Each row is where one point has got to under a steady rotation. How many ticks took it there?
The counts run from 0 to 150.
[-38  -5   7  32 -23  -2  31  15  14 -27 -19  10  13  -6  -5  28 -29  39
 -34 -69  37  21  52  15  27 -13  10  32 -24   7   4 -17   4 -10  33  10] -> 105
[  9  22  -1 -11  20  18 -45  18  28  31 -54 -28  24   8   8   4 -15 -44
  43 -26  17 -48  22 -41 -11  28  22 -27   6 -14  38 -15   0   4  -7  16] -> 116
[  9 -21 -12  21 -27 -26 -51 -36 -19  45 -22  -1 -19  -1   0 -24  -5  28
 -22  30  -8 -15 -31  34  12  -2 -15 -50  16  14  -3  41  26  15 -31  26] -> 90
[ -4   6  -8  19   2  13  45  18  23   0 -16 -39 -42 -22 -34  30  -1  21
  14 -19  -7 -20 -13  50  -6  27 -26 -50  41  11 -22  -6 -26  10   2  28] -> 29
[  6 -45  13  17 -23 -23 -36  17 -23  -5  22  24   2  31  33  31 -11  18
 -10   7 -24  -5 -15  72 -33 -38 -12  25  -7 -37  38  14  26   9 -24  14] -> 144
[ 19 -37  27   2 -28 -28  10  23 -19 -23 -31   8  35   0  19  15  18 -31
 -20  10 -15   5   3  -6 -41 -20  18  53 -17 -21   2  17  14  43  57  16] -> 44
[ 15 -25 -11  50 -13 -11 -45 -11 -30  37   7  24 -17   1   2 -13  -9  45
 -27  32  -8 -19 -38  36  31 -16 -17 -34  24   0 -14  38  -3  19 -21  31] -> 89
[ 32 -46 -11  57 -22  18 -24  -4 -26   8   7  13  -3  12  17 -17 -11  21
 -17  27   2 -18 -33  33  47 -32 -29 -23  25   7 -23  22  -8   8 -20  52] -> 88
[  2  15 -34 -13  22  18 -40  23   0 -17 -14  -5  45  10  -5  37 -28 -20
  24 -20  48 -27  39 -15  50 -29  20  -9  -6 -37  28  -7  11 -12   1  20] -> 112
[-23 -47  20  24 -38 -17 -10 -11  30 -16 -32 -14  15  26  40   1  -7 -29
  12 -21 -20   0   9  56 -50 -20 -16  21  15   0  48  20   3   4   3  22] -> 141
[ -7 -36  16   7   7  13 -28  11   1  -8  21  31  38   4  53  50 -24  17
  -2 -43  21  39  15  22  19 -25   8 -17   5  -8  60   6 -30 -25   3  19] -> 13
[-24  -8   7  47  -9 -10 -19  10  -6  10 -10  15  -5  25  27  25   5  -7
   2  -7 -10  -6 -14  62 -27  25 -13 -13 -67 -14  22   3  19 -52 -31  34] -> 147
[-32  35   2  10  37 -10 -17  20  28  -5 -20  18   7  20 -44  29 -31  37
   5 -49  48 -20  65  24  22  -9   1 -17  -5  -2  21  15  -3 -23 -21   9] -> 109
[ 34  -8  37  19  -1  17  23  28  20  57 -19 -24 -11  -7  -5   3  31  23
   8 -25   2 -25 -12 -17 -30  37  17 -41   0  -7   7 -29 -45   4  13  20] -> 122
[-42 -14 -25 -15 -16   9  -7  -5  17  -1 -10  -2  12  42  22   0  11 -30
  -9  24   4  35  26  22 -33  24  -5   6  43  24  -3   9 -41 -19  74 -14] -> 135
[ -9 -26  15  16 -10 -30   7  21 -15 -13 -40  29  27  -3  38   3  27 -32
 -20   6   1  13   9  -4 -48   8   7  38 -25  -7  -2  18  -6  24  62  26] -> 43
[ 28  56  40 -14 -26 -33  14 -20  10  26 -13  -9  -5 -27   5 -23 -17  40
  21 -15   9  16 -40   7 -22  -2   3  13  61 -36  59 -19  -7  23 -20 -11] -> 65
[ -4  -7  29   5   9 -11   5  33  -1  -2  33  18  31  41 -17  26   9  42
 -58  34   5 -14  -5  27  38 -14  -6  37 -32 -35 -11  16  37 -28  14  40] -> 51
[ 10  -4 -24   4 -38  -6 -23   1 -24  -2  11   1  19  15  25  56   0 -12
  22  27 -14 -24 -25  34   8  16   3   7 -59 -41   6 -11  62 -36 -24  15] -> 149
[-17  26  13  -7  19 -12 -16  -3  28 -28 -12  11  15   8 -52  32 -47  39
  -2 -42  40 -22  52  22  32 -33   8   2   5   4  21  17  26 -11 -21  -8] -> 108
[ 14 -22  77  14  16 -19  15  26   0 -23 -14  30  25  14 -20  15   9  10
 -30   9  -9 -35 -18  18 -46 -16   7  54 -15  10  -1  34  18  12  28  30] -> 46
[-22 -33  58   2  -6 -48  18  12  25  11 -31  -1  19  18 -12  13  44   5
 -33  -5 -19  -6  20  21 -17  -1  -3  18 -40 -13   1  15  58  10  25  38] -> 48
[-36  27  30 -23 -22  37  -3 -27  40  -2 -24   4  -1  30 -11  -5 -26  26
 -36 -11  26   4 -14 -23 -14  41  38   2  47  54  -7  27 -14 -11  35 -11] -> 4
[-44  33  -1  -5   0  -9  -7  31  26  25   1 -22  27  38   2   0   4  -3
 -32  25  17   7   1  11  45  47 -16   1 -33 -31   3  -9  21 -68  17  49] -> 55
[-13  82  19 -11  14   1 -23  20  21  23  -1 -14   4  28   0 -28 -38  20
   2  33  23 -11 -37  13  18  53  -1  12  26 -17  18 -21  -1 -21   6   6] -> 59
[ 30 -15   3 -22 -10  -1  28 -29  -1  57  17  -2 -13   7 -46  37  45  54
 -25  15  -7   0  -2  14 -19  18   9 -49  22  -8  -7  -1 -26  -3  14 -13] -> 127
[ 24  54  15   3 -24  19  20  19   1   0  13 -16  14  -8  37 -28 -36  21
  11 -11  36  18 -52   0   9   8  -6  41  33 -46  30 -39 -24  -6  16  12] -> 63
[ -1   0  13 -21  19  -2  -5   9  -2  28 -20 -33 -10 -14  11  47  -4 -19
  32 -18 -43 -27  -8  28 -18  60  -1 -23   8   2   1 -58  25  21   2 -23] -> 23
[-16  -7 -24  27 -21 -22 -27  20 -28  12   6   1   7  13  36  43  15  -8
   2   0 -17   4  -8  42 -11  27  -7  -8 -73 -46  12  -8  37 -42 -20  28] -> 148
[  6  23  26  18 -28   3  12  -8 -22 -28  -7  33   0  -9   3  18 -47  56
 -49 -25  20  -9   2  12 -11  12  34  43 -13  33 -19  -6   9  33  41 -39] -> 101
[-17 -39  24  10 -19   9 -16 -11  34 -16  -3   3  36   1  39  27 -14  -2
   0 -61  14  42  14  22   8 -20  14 -13  -3  10  64   9 -18 -40  -5  13] -> 12
[ 65  -2  41 -14   2  27  -3  10   2  40 -14 -27   3  -6  -9  13  -4  10
  29 -16  -5 -58 -20 -26 -23   0  31 -25  27 -13  13 -24 -13  40  -7   3] -> 120
[ 15  -5 -40  44 -40  -4 -37 -14 -41  29  -5  16   6 -18  41 -19 -12   2
 -46  23  15   7 -34   0  17  22  12 -29 -33   2 -16  18  -1  -6  14  22] -> 93
[ 10  -9 -27  59 -42  -5 -26 -34 -19  25 -18   0   1 -16  20 -24  -4 -15
 -33  12  16  -3 -27  12  13  29   4 -41 -26  26  -9  35  -1 -24  -7  38] -> 92
[ -9  -5   5 -15  32   8  -2 -37  -3  19 -44  17  14  24 -28  21  25 -30
  59   4 -27 -15  13   3   9  20 -25   7  49  38 -26 -16  36  11  16 -31] -> 78
[ 11  28  21  32 -14  -9  45 -17  15  18 -21   0   5 -29  12 -18   7  22
  25 -44  25  50 -23   5 -15   1 -17   1  15 -21  45 -31 -39 -35 -15   9] -> 67
[ 15 -16 -55 -28 -16  24   6 -19 -12  19  35  15  14  26 -10  48  31   9
 -34  47  11  25   7  23   4   4  14 -17  37  -8 -12  10 -37 -20  59 -24] -> 131
[-20  -5  50 -12  -1  16 -26   4  15 -17  13  26   4  22  16   9 -44  62
 -23 -28  13  30   1  21 -11 -22  19  12  49  18  42  22 -28  12  16  -2] -> 9
[ 27   9  -8  -8   1   4  48   6  15  -1  -3 -45 -37 -23 -39  38  -8  30
  23 -11 -19 -43 -20  56   0  17 -16 -45  53  -3 -27 -15   4  33   3   2] -> 28
[  8 -25  33   9 -20 -29 -26  -5  -4  -7   3  14   4  25   5  31 -12  11
   3   3 -26 -24 -16  78 -38 -24  -1   8 -23 -21  47  20  37 -11 -46  20] -> 145
[ 10 -16 -18 -24  13  13 -27   3 -25   7  11  -4  34  -3  51  60  -6 -44
  30 -10  -9  -9   4  16  22  27  19 -20 -27 -13  31 -44  24 -14  -1  -6] -> 19
[-17 -35  27  54  16  16 -10   7   8  18 -42   3 -10  38  -5 -23  -5  24
  19  -1 -21 -32 -21  32   8  -6 -48  -5  63  44 -30   8  -4  26  -3  31] -> 84
[ 14 -19  21 -24  18  -4 -52 -17 -12   2  12  23  33  -9   9  55 -16   8
  21 -15  -6   8   3  36   5 -25  25 -24   9 -12  65   3  17  -9 -39 -15] -> 15
[ 16  -4 -11   4   1  36  34  49 -21   5  23 -24 -16  -7  13  56 -15  27
  11  -3 -22 -23 -29  35  17  28  -9  -9  22 -15 -31 -63  -6  38  21  -3] -> 26
[ 10  -9 -26 -10   0  -1  32 -48 -14  23 -30  37  33  -9 -12  43  43 -40
  47 -14  -4  40  26 -10  26  -9 -16   8   1  -9   8 -30  10 -41   8 -15] -> 74
[ 40 -39  13  -8 -29  11  30  16   8  66 -12 -33  -6 -15  10  12  54  21
   3 -20 -15  -5  -3 -18 -18  26  17 -41  -1 -27  11 -39 -30  13  19  20] -> 123
[-31  22  26  -8  12 -13 -13   4  41   4  -5 -23  29  31 -26  -7  -4   3
 -32  21  11 -27   1  23  39  44 -13  -4 -21   0   1  10  34 -68  -4  44] -> 54
[ 51   2  48   6  10  32  19  19  19  43 -22 -32  -5   1 -17  11   6  15
  15 -27   2 -58 -23 -18 -33  21  20 -32  22   1  18 -29 -35  10 -17  12] -> 121
[ 18  -9 -13  16  -2  39  36  32  -1 -10   4 -31  -9 -12  23  47 -13 -24
  24 -31 -14 -26 -26  32  11  43  -9 -12   9   5 -26 -65 -18   7  21  10] -> 25
